In the rows, zero is written as 128.
First come named moves, each a turn or a mirror, each shown by rows before and after it. For each pair of rows after them, which moves, in which order, take the first row to the second? The first pair is done for you.
reri:
[127 117 102 150 109 153 132 158 129 135  92  85  89 158 133 181 120 148
 109 131 124 128 112] => [112 103 128 125 116 151 129 171 115 151  99 102 107 153 118 188 130 149
 108 160 101 128 118]
[139 127  73 160 128 107 152 110 143  97 101 105 102 127 140 141 118 147
 133  78 150  82 153] => [ 97  91 142  99 148  99 147 144 106 139 118 150 151 112 103 155 145 151
 133 154  91  81 170]
[163 180 121 148 153  94 133 122 147 139 149 153 119 107 107  68 164 111
 146 141 162 153 120] => [154 170 137 134 157  92 131 129 140 150 152 162 129 104  99  72 170 112
 145 159 150 152 124]
zit:
[153 156 127 144 133 134 136 124 144 127 134 119 144 154 108 106 122 110
 116 146 125 158 105] => [150 116 151 113 138 100 130 122 126 120 139 101 157 124 104 117 115 126
 148 130 125 122 159]
[146 108 166 134 165  95 113 100 154 130 126 120 143 120 101  76 155  67
 164 125 167 150 126] => [152 114 133 154 153  91 127  89 157 108 111  94 109 125 117  88 151  83
 165  94 183 133 130]
[136 172 130 131 147 111 171 112  86 145 129 141 121 139  90 144 196 166
 131 167  91 125 114] => [138 157 130 124 145  95 174 108  80 135 126 127 115 127  94 153 190 177
 145 152  96 105 137]
mapo:
[130 138 113 144 117 109 127 136 105 136  76 117 111 104 118 159 173 155
 148 136  90 108 134] => [134 140 152 128 132 122 104 150 115 157 100 149 158 103 108 131 168 120
 148 163  83 145 117]
[157 119 126 124 107 155 135 115 152 129 100 116 139 135 175 142 135 138
 135 107 162 141 126] => [159 119 140 118 115 158 126 119 156 138 108 126 155 133 171 131 133 125
 135 117 160 154 120]
[139 148 144 138 140 165 109 126 146 138 142 157 152 141 141  75 138  88
 120 138 135 177  95] => [131 146  81 163 114 143 148 104 129 105 104 106  75 145 157 124 149 146
 122  92 144 117 121]
[122 100  99 124 113 163 140 151 142  69 117  83  83 163 168 166  90 106
 119  71 138 102 134] => [128 103 157 101 136 182 104 173 159 100 154 131 152 160 151 120  80  52
 116 112 129 159 108]
gebin:
[178 125  66  82 126 128 112 159 124 117 148 127 120 140 100 130 167 141
 152 147  97 128 114] => [179 128  64  84 126 132 111 161 125 117 148 129 119 142 100 128 165 139
 150 148  97 131 109]
[146 108 105 130 133  79 136  98 115 115 115  89 108 113 127 142 131 163
 166  76 157  81 187] => [169 167  71 181 129 122 134  92 152 118 117 108  96 148 138 108 128 130
 131  76 178 134 113]
[139 133 137 114 119 144 126 140 138 125 127 148 106 141 136 129 105 126
 112 152 119 139 122] => [134 120 146 101 120 135 127 143 130 124 127 144 110 134 133 138 105 134
 119 153 112 127 138]
[147  99 109 167 132 154 171 174 118 116 101 129 123 145 116  87 139 125
 150 153 144 149  92] => [137  79 134 143 136 150 165 185 111 125 111 139 141 139 112  88 135 120
 152 168 130 149 100]
Fus:
[133 151  93 160 167 166 109 100 149 107 128 126 107 118 137 106  97 135
  84 131 130 155  92] => [144 138  98 148 183 109 125  85 119 117 117 110 111  83 110 122 134 179
 128 121 125 107 154]
[ 85  71 147  86 105 132 116 142  93  98 135  99 117 135 139 171 101 143
 110 138  89  84 149] => [ 78  98 129 107  97 162 123 146 103 103 129 116 100 162 142 169 108 135
  78 161  81 110 103]
[122 109 132  97 133 125  90 151 124 135 104 102 106 153  96 147 154 123
 124 136  74  66 170] => [116 103 140  96 121 160  70 163 149 119 119 107 113 170 122 131 112  85
 102 131  86  97 139]
Now pairs of rows:
(two moves a pair)
[151 133 130 183 143 138  99 111 159 120 153 136 134 139 130 106 127 110
 102 125 143 167 128] => [138 125 137 175 137 148  99 120 157 121 154 141 134 145 134 113 122 106
  91 136 133 170 122]	mapo then gebin
[120 127 121 139 118 152 121 150 148 118 141 113 119 130 140 113 104  84
  94  98 173 138 122] => [111 106 134 120 117 143 121 155 139 111 143 107 122 120 143 124  97  91
 103  95 168 122 144]	gebin then zit
[ 91 166 157 143 143 128 146 129 104 131 127 181 147 133 112  93 161 144
 145 123  81 156 163] => [107 189 112 179 128 137 157 113 120 108 115 157 111 145 132  92 151 148
 137  86 107 153 148]	zit then gebin
[155 105 124 147 109 138 123 115 134  97 138 106 118 129 152 128  76 123
 125 120 140 106 148] => [141 134 123 158 115 162 133 126 132 127 135 145 119 151 132 125 108 118
  93 172 113 135 100]	Fus then gebin
[133 141 107 153 104 148 130 127 147 118 108 108  95 151 143 142 122 138
 109 126 136 122 114] => [119 132 140 131 110 162 115 144 148 133 125 133 124 155 136 133 117 117
  99 158 120 145 100]	gebin then reri
[133  98 105 138 118 125 134 134 147 112 133 128 153 129 145  93 135  80
 156 107 163 150 131] => [131  95  90 143 111 118 145 128 140 103 122 115 133 129 150 106 139  96
 155  95 165 132 141]	zit then mapo
[104 128 150  91 146 147  73 160 146 101 121 102 178 145 124  81 119  96
  87 129 123 135  89] => [ 93  95 140  77 138 108  92 150 117  86 103  68 152 124 124 120 128 140
 109 106 120  76 144]	gebin then mapo
[105  93 135 106  99 140 129 144 105 101 140 117 122 135 158 163 108 138
 120 125 109 107 155] => [115 116 120 122 111 118 146 132  93 119 128 120 112 129 134 167 149 163
 131 132 103  93 162]	zit then Fus
[ 94 148 140  95 141 130 138 138 112 172 149 147 134 132  98 120 154 161
 144 158  91 112 112] => [115 180  84 142 124 142 151 115 133 143 131 120  88 150 122 120 143 167
 133 115 124 110  91]	zit then gebin
[ 90  83 142  83 119 142 156 153 101 127 119 139 111 132 119 153 126 135
 110 148  87 112 138] => [118 130  82 139 110 151 172 128 122 113  99 123  70 150 132 144 133 141
  99 117 117 120 105]	gebin then gebin
[126  85 143 109 105 137 103 134 145  93 144 101 122 131 179 137  61  97
 129  82 147 115 136] => [113  74 175  86 116 138  95 147 135 111 155 122 149 126 164 134  68  91
 130 113 128 125 137]	mapo then reri
[119  97 127 109  91 136 147 111 132  72 133  72  95 124 204 158  59 118
 138  90 162  97 115] => [120 157 163 117 126 170 138 134 141 148 152 161 150 147 152 113 114  81
 106 191 120 180  37]	Fus then mapo
[166 134 160 138 178 118 117 108 150 126 156 101 178 108 135  89  70 150
 177  89 167  65  86] => [148 123 191 113 186 119 113 123 136 147 164 125 200 103 119  92  81 149
 174 128 142  71  87]	gebin then reri
[165 127 113 119 124 117  84 137 148 142 104 123 118 114 131 113 103  99
 127  69 161 166 105] => [131  97 158  74 137 107  85 160 116 171 110 151 145 101 104 132 126 112
 126 123 115 156 123]	mapo then reri
[161 167  68 167 149 123 135 144 140  94 131 102 100 160 183 165 102 154
 118 101 166  97 137] => [127 151 144 117 168 155 109 189 134 141 165 172 167 166 157 149 105 114
  92 190 114 148 105]	gebin then reri
[128 153 148 131 114 141 120 102 139 129 117 137 151 160 128 116 169 129
 119 177 114 135 124] => [121 150 130 137 106 133 133  97 130 120 105 121 127 159 131 134 175 151
 121 167 113 113 135]	mapo then reri
